0: [108, 100, 83, 116, 151, 119, 98, 154, 168, 109, 146, 117, 100, 107, 116, 128, 140, 117, 105, 123, 165, 98, 156, 129, 121, 109, 123, 108, 110]
1: [106, 117, 115, 123, 146, 130, 110, 141, 129, 109, 139, 131, 113, 112, 127, 130, 136, 128, 104, 130, 129, 106, 146, 136, 120, 111, 131, 106, 110]
2: [217, 181, 100, 37, 188, 97, 211, 194, 91, 215, 185, 106, 238, 216, 95, 82, 219, 95, 213, 36, 105, 246, 186, 77, 41, 183, 98, 208, 185]
3: [123, 120, 116, 109, 161, 133, 119, 159, 114, 115, 161, 136, 113, 121, 134, 145, 145, 127, 120, 111, 116, 116, 163, 138, 111, 125, 132, 118, 121]
4: [116, 122, 180, 143, 97, 112, 112, 113, 172, 112, 103, 95, 105, 111, 108, 125, 134, 95, 106, 144, 168, 106, 98, 129, 148, 118, 102, 104, 123]
5: [143, 128, 161, 171, 98, 117, 140, 92, 121, 140, 97, 107, 134, 145, 112, 92, 116, 110, 142, 159, 124, 148, 101, 98, 168, 122, 111, 142, 123]
6: [113, 119, 95, 111, 126, 179, 119, 120, 115, 119, 118, 181, 112, 115, 173, 165, 131, 174, 119, 106, 113, 112, 123, 167, 114, 118, 176, 118, 121]
7: [136, 124, 147, 136, 130, 97, 135, 127, 153, 138, 131, 102, 145, 140, 111, 81, 135, 103, 140, 131, 158, 148, 127, 89, 141, 122, 104, 139, 129]
8: [116, 126, 115, 122, 93, 180, 115, 93, 90, 117, 100, 185, 110, 114, 173, 164, 127, 176, 118, 117, 83, 109, 99, 170, 120, 123, 175, 116, 121]
9: [100, 110, 133, 131, 118, 152, 94, 121, 103, 94, 120, 144, 103, 98, 147, 158, 126, 150, 102, 130, 103, 94, 114, 155, 127, 98, 145, 102, 102]
10: [103, 112, 162, 138, 113, 135, 96, 118, 135, 96, 117, 131, 107, 98, 131, 147, 125, 136, 107, 135, 131, 98, 112, 139, 128, 102, 132, 104, 106]
11: [97, 98, 138, 124, 135, 164, 98, 135, 193, 93, 140, 170, 109, 98, 173, 182, 134, 173, 95, 124, 194, 110, 138, 179, 125, 99, 170, 101, 105]
12: [130, 128, 112, 79, 164, 115, 136, 161, 135, 131, 163, 111, 146, 133, 114, 90, 155, 121, 129, 79, 131, 146, 159, 92, 86, 127, 119, 127, 126]
13: [95, 99, 165, 126, 142, 170, 101, 137, 146, 96, 139, 172, 96, 105, 179, 151, 132, 180, 96, 123, 146, 98, 139, 152, 124, 97, 177, 99, 100]
14: [124, 127, 110, 146, 122, 109, 122, 129, 143, 122, 124, 106, 116, 125, 102, 116, 126, 106, 123, 144, 146, 114, 125, 119, 149, 128, 108, 126, 125]
15: [153, 148, 86, 57, 181, 79, 161, 174, 149, 157, 176, 77, 164, 156, 80, 73, 167, 91, 156, 52, 143, 162, 166, 70, 67, 140, 84, 152, 146]
16: [105, 121, 147, 130, 106, 143, 110, 101, 91, 101, 94, 149, 104, 106, 135, 151, 129, 138, 107, 131, 87, 101, 95, 152, 121, 129, 136, 107, 129]
17: [124, 125, 174, 151, 104, 102, 121, 103, 147, 119, 98, 104, 112, 119, 98, 115, 128, 94, 119, 153, 140, 107, 97, 117, 152, 119, 109, 118, 126]
18: [99, 98, 91, 123, 129, 165, 95, 134, 135, 98, 131, 164, 100, 100, 168, 148, 133, 163, 96, 130, 135, 99, 135, 155, 127, 98, 159, 104, 102]
19: [134, 152, 140, 120, 148, 142, 134, 146, 102, 128, 147, 136, 119, 135, 138, 164, 157, 142, 131, 120, 100, 119, 148, 160, 120, 148, 138, 132, 146]
20: [179, 149, 99, 54, 178, 87, 181, 177, 120, 173, 186, 97, 208, 176, 102, 78, 187, 96, 181, 59, 132, 206, 179, 70, 49, 147, 93, 179, 152]
21: [102, 106, 113, 125, 135, 142, 97, 133, 115, 106, 133, 137, 98, 105, 135, 153, 130, 142, 100, 125, 118, 102, 139, 149, 122, 108, 139, 102, 103]
22: [142, 135, 146, 115, 134, 80, 137, 134, 200, 135, 136, 81, 136, 144, 82, 82, 142, 83, 133, 120, 194, 135, 133, 78, 122, 138, 87, 138, 134]
23: [140, 143, 130, 124, 106, 169, 140, 100, 81, 139, 109, 169, 131, 136, 167, 169, 83, 169, 144, 123, 80, 129, 110, 170, 121, 154, 167, 139, 147]
24: [129, 123, 93, 105, 158, 102, 130, 156, 148, 129, 162, 110, 125, 130, 106, 95, 142, 107, 132, 100, 144, 128, 157, 104, 89, 125, 106, 129, 116]
25: [122, 120, 128, 115, 128, 135, 117, 127, 93, 123, 126, 130, 122, 114, 129, 142, 140, 133, 119, 123, 96, 119, 129, 142, 118, 121, 128, 120, 124]
26: [99, 113, 70, 122, 155, 112, 103, 154, 165, 107, 153, 114, 94, 96, 113, 154, 136, 112, 101, 121, 163, 99, 148, 152, 126, 113, 113, 102, 117]
27: [111, 126, 94, 116, 154, 118, 113, 152, 143, 116, 153, 114, 106, 112, 116, 137, 139, 117, 108, 124, 139, 101, 161, 138, 115, 114, 115, 109, 118]
28: [209, 219, 106, 67, 109, 126, 207, 111, 111, 212, 115, 128, 187, 210, 123, 123, 106, 124, 220, 61, 108, 191, 118, 122, 66, 225, 125, 208, 222]
29: [103, 95, 159, 127, 148, 168, 101, 139, 106, 107, 148, 172, 104, 93, 174, 176, 129, 173, 101, 129, 106, 107, 135, 186, 119, 101, 172, 95, 101]
30: [255, 234, 153, 233, 59, 93, 248, 60, 109, 255, 53, 87, 255, 251, 89, 80, 0, 81, 255, 237, 98, 254, 57, 78, 231, 233, 81, 255, 229]
31: [112, 108, 89, 107, 150, 139, 118, 161, 125, 110, 150, 131, 110, 107, 139, 132, 135, 138, 110, 117, 119, 114, 153, 126, 109, 116, 140, 113, 110]
32: [126, 99, 96, 116, 148, 139, 127, 149, 110, 117, 157, 144, 146, 130, 137, 108, 141, 142, 124, 110, 97, 147, 148, 107, 118, 112, 137, 127, 109]

[109, 99, 95, 132, 139, 135, 99, 151, 96, 101, 150, 143, 100, 96, 141, 155, 131, 142, 96, 130, 97, 100, 157, 149, 126, 107, 135, 100, 105] : 21 31 1
[137, 132, 125, 127, 178, 171, 144, 166, 85, 150, 168, 163, 143, 140, 163, 162, 164, 162, 141, 131, 78, 139, 178, 163, 137, 132, 164, 143, 140] : 19 3 32
[170, 199, 170, 212, 68, 55, 174, 59, 129, 172, 60, 51, 145, 174, 59, 83, 61, 58, 181, 208, 135, 147, 65, 91, 215, 197, 53, 174, 203] : 5 17 30
[143, 124, 163, 162, 99, 121, 138, 88, 116, 143, 100, 117, 140, 139, 122, 104, 116, 119, 137, 157, 114, 144, 103, 106, 164, 120, 109, 135, 123] : 5 17 7
[120, 123, 100, 115, 165, 121, 124, 160, 98, 126, 164, 120, 120, 125, 125, 128, 145, 130, 121, 116, 96, 122, 166, 130, 108, 125, 122, 125, 127] : 3 31 32
[111, 115, 146, 127, 103, 141, 100, 100, 85, 112, 96, 133, 108, 104, 136, 160, 136, 142, 104, 133, 85, 100, 102, 158, 131, 119, 136, 106, 120] : 16 9 25
[105, 115, 118, 125, 104, 171, 113, 101, 72, 120, 105, 168, 113, 113, 180, 165, 134, 172, 115, 127, 90, 99, 97, 164, 129, 120, 172, 114, 112] : 8 6 9
[187, 143, 108, 90, 169, 136, 190, 179, 85, 184, 176, 132, 241, 185, 133, 113, 178, 128, 181, 92, 88, 240, 179, 112, 84, 138, 135, 188, 133] : 20 2 12
[121, 133, 116, 115, 167, 139, 124, 165, 128, 120, 168, 146, 112, 123, 143, 124, 143, 144, 125, 114, 126, 119, 165, 130, 109, 137, 141, 123, 130] : 3 31 1
[104, 104, 160, 134, 120, 135, 106, 122, 143, 106, 116, 129, 116, 106, 134, 141, 130, 133, 96, 141, 143, 115, 109, 137, 144, 105, 140, 106, 103] : 10 1 21
[110, 110, 163, 140, 115, 134, 107, 120, 130, 106, 111, 130, 113, 103, 127, 139, 132, 125, 100, 138, 129, 115, 109, 133, 138, 109, 135, 106, 103] : 10 9 21
[84, 99, 162, 117, 137, 182, 95, 142, 147, 93, 134, 171, 96, 96, 178, 140, 140, 179, 101, 130, 151, 97, 143, 148, 112, 99, 180, 93, 97] : 13 18 29
[126, 121, 85, 99, 162, 104, 113, 155, 155, 117, 161, 99, 111, 125, 93, 104, 142, 98, 119, 101, 160, 116, 168, 111, 101, 116, 103, 119, 127] : 24 27 0
[228, 255, 126, 137, 41, 161, 215, 41, 85, 222, 44, 158, 165, 230, 163, 158, 0, 164, 225, 127, 73, 163, 43, 159, 124, 255, 159, 222, 255] : 28 30 23
[114, 121, 110, 117, 128, 146, 121, 127, 93, 123, 128, 145, 115, 117, 155, 145, 143, 149, 120, 119, 98, 106, 125, 146, 116, 126, 150, 120, 121] : 25 21 9
